(in the rows, 128 means zero)
Each path below is one point turned by a fixed rotation once a step. After each direction that follows a path, write how fast that rotation turns it, in degrees each step (0 if it stays still).
Each turn is a multiple of 5 degrees from 10 to 175, or 0.
Each row of a path follows its step; steps can be skipped.
Path 1:
step 0: [120 130 126 120 126 136 138 124 124 126 129 129 122 135 137 129 135 133
 142 132 113 116 134 137 141 115 121]
step 1: [133 145 115 123 120 128 122 124 121 126 116 132 124 121 128 126 125 130
 143 135 132 127 135 134 142 128 117]
step 2: [122 142 134 132 117 131 113 126 115 124 120 133 126 125 124 111 123 116
 128 125 125 121 124 132 134 127 138]
step 3: [124 116 133 132 126 125 121 125 121 129 129 135 126 119 130 104 130 128
 126 147 126 131 122 125 132 118 132]
step 4: [131 120 127 132 113 141 133 138 135 131 137 137 120 133 123 113 118 137
 124 132 130 138 130 125 135 120 121]
step 5: [119 115 118 130 111 127 123 145 130 116 122 133 113 130 126 138 121 130
 129 131 129 133 127 133 124 124 128]
step 6: [123 120 118 118 121 120 130 124 120 120 117 115 116 134 127 129 126 119
 111 125 121 136 134 125 132 124 127]
step 7: [128 130 127 115 132 131 128 129 129 128 114 114 130 124 125 122 115 127
 118 134 136 124 138 118 116 113 127]
step 8: [122 125 129 115 127 138 127 123 122 124 137 125 137 140 114 128 119 121
 127 137 147 125 122 128 118 127 129]
[127 129 124 124 129 122 130 130 129 124 127 122 129 132 123 127 129 132
 131 127 128 122 135 128 130 128 132]	55
[130 128 135 129 130 131 129 125 131 130 126 126 126 128 130 129 130 130
 129 133 129 130 137 123 131 124 125]	110
Path 2:
step 0: [129 128 114 139 126 124 129 120 129 139 137 118 132 122 126 137 130 117
 133 128 115 107 130 126 117 133 132]
step 1: [120 125 137 136 127 127 125 125 125 126 132 125 124 132 116 133 111 112
 128 125 135 121 124 111 113 139 128]
step 2: [151 111 132 124 129 131 127 123 123 123 129 132 133 131 128 125 117 126
 119 130 125 122 125 122 108 128 136]
step 3: [131 120 136 139 133 124 117 134 126 132 135 135 139 127 135 114 124 130
 124 130 126 101 125 125 132 130 131]
step 4: [126 133 125 127 124 122 121 123 131 132 127 116 146 130 128 130 119 115
 120 136 127 116 115 140 129 145 135]
step 5: [129 118 121 144 118 127 125 122 129 134 144 117 134 118 118 137 123 116
 129 128 116 124 123 124 118 124 131]
step 6: [118 121 143 126 121 134 122 125 130 125 134 128 125 131 128 120 110 114
 132 125 129 122 129 113 111 131 137]
step 7: [147 121 124 118 135 129 127 126 128 130 126 131 132 129 137 125 122 128
 126 128 120 109 131 125 108 136 141]
step 8: [128 131 131 143 139 121 126 134 123 136 134 130 137 125 124 126 123 127
 123 126 128  99 124 122 128 139 123]
[128 135 129 134 126 127 132 126 126 132 127 126 129 127 133 129 131 121
 127 133 128 128 128 132 129 128 124]	80
[130 126 128 124 131 124 127 130 131 124 121 122 131 127 127 126 125 124
 129 132 130 131 133 131 125 129 125]	145
[136 133 123 124 124 132 128 129 131 124 132 131 126 131 128 128 123 124
 130 127 129 127 126 131 131 129 126]	145
Path 3:
step 0: [111 131 134 136 133 136 117 113 127 130 115 130 117 121 117 131 123 126
 126 130 139 131 134 127 121 109 118]
step 1: [119 135 141 128 131 136 133 134 123 121 126 112 126 111 122 119 126 119
 140 142 115 120 123 116 129 133 134]
step 2: [114 126 137 113 121 126 143 127 123 139 122 127 141 120 126 130 115 129
 124 112 136 117 128 124 137 118 132]
step 3: [136 137 138 144 128 131 132 123 123 139 109 142 134 126 116 121 128 119
 141 125 138 131 137 117 123 128 123]
step 4: [125 129 124 132 133 140 142 131 134 138 126 111 122 130 108 135 132 128
 136 124 118 111 120 124 117 126 129]
step 5: [114 122 128 138 131 113 127 122 118 128 118 117 120 120 123 119 125 123
 118 114 142 115 120 123 136 127 121]
step 6: [124 119 144 141 116 136 136 116 137 128 116 122 133 120 125 134 124 105
 130 133 126 138 125 123 126 132 130]
step 7: [129 132 140 122 118 133 137 135 144 135 139 113 132 116 121 114 132 130
 136 122 138 117 125 125 122 117 119]
step 8: [118 131 121 139 119 129 139 128 121 141 110 131 115 112 126 125 124 142
 125 127 138 136 123 116 127 122 126]
[132 128 126 132 125 132 127 129 123 133 131 130 122 131 122 129 130 134
 126 127 129 127 130 126 124 127 129]	80
[125 131 128 133 129 128 128 125 123 129 128 127 131 128 127 127 131 126
 130 128 123 139 130 126 128 130 125]	135
Path 4:
step 0: [114 129 142 119 126 124 135 121 128 120 115 131 127 135 128 127 132 123
 124 138 123 129 142 126 133 117 113]
step 1: [116 129 126 128 135 125 130 119 142 128 130 143 125 137 143 122 141 121
 131 131 128 118 132 121 130 119 139]
step 2: [116 123 122 126 138 123 128 129 137 119 134 131 125 126 119 127 141 121
 122 115 119 131 118 122 111 130 135]
step 3: [120 120 133 124 130 138 119 127 128 126 127 129 141 111 136 126 125 129
 126 121 123 135 111 114 127 138 126]
step 4: [126 132 119 121 125 134 117 115 120 122 128 123 141 127 129 110 130 133
 129 127 130 146 128 135 136 129 122]
step 5: [134 133 116 135 127 137 114 121 139 125 120 129 117 145 131 120 116 137
 132 133 125 132 123 134 133 134 129]
step 6: [135 141 126 134 138 129 118 133 122 124 111 120 114 130 123 130 117 119
 124 126 128 134 136 123 118 123 135]
step 7: [117 130 137 129 121 135 115 129 129 131 123 129 124 116 129 140 118 111
 129 123 136 121 142 136 130 127 131]
step 8: [108 132 140 129 129 129 126 117 121 129 140 122 131 142 127 141 135 121
 122 134 132 130 137 134 130 131 124]
[134 123 131 129 129 125 128 118 129 127 126 129 123 129 128 128 130 132
 132 131 127 132 129 128 130 124 129]	80
[130 131 123 124 130 129 128 130 131 125 126 122 128 128 124 125 122 133
 131 130 132 127 128 125 133 126 125]	55
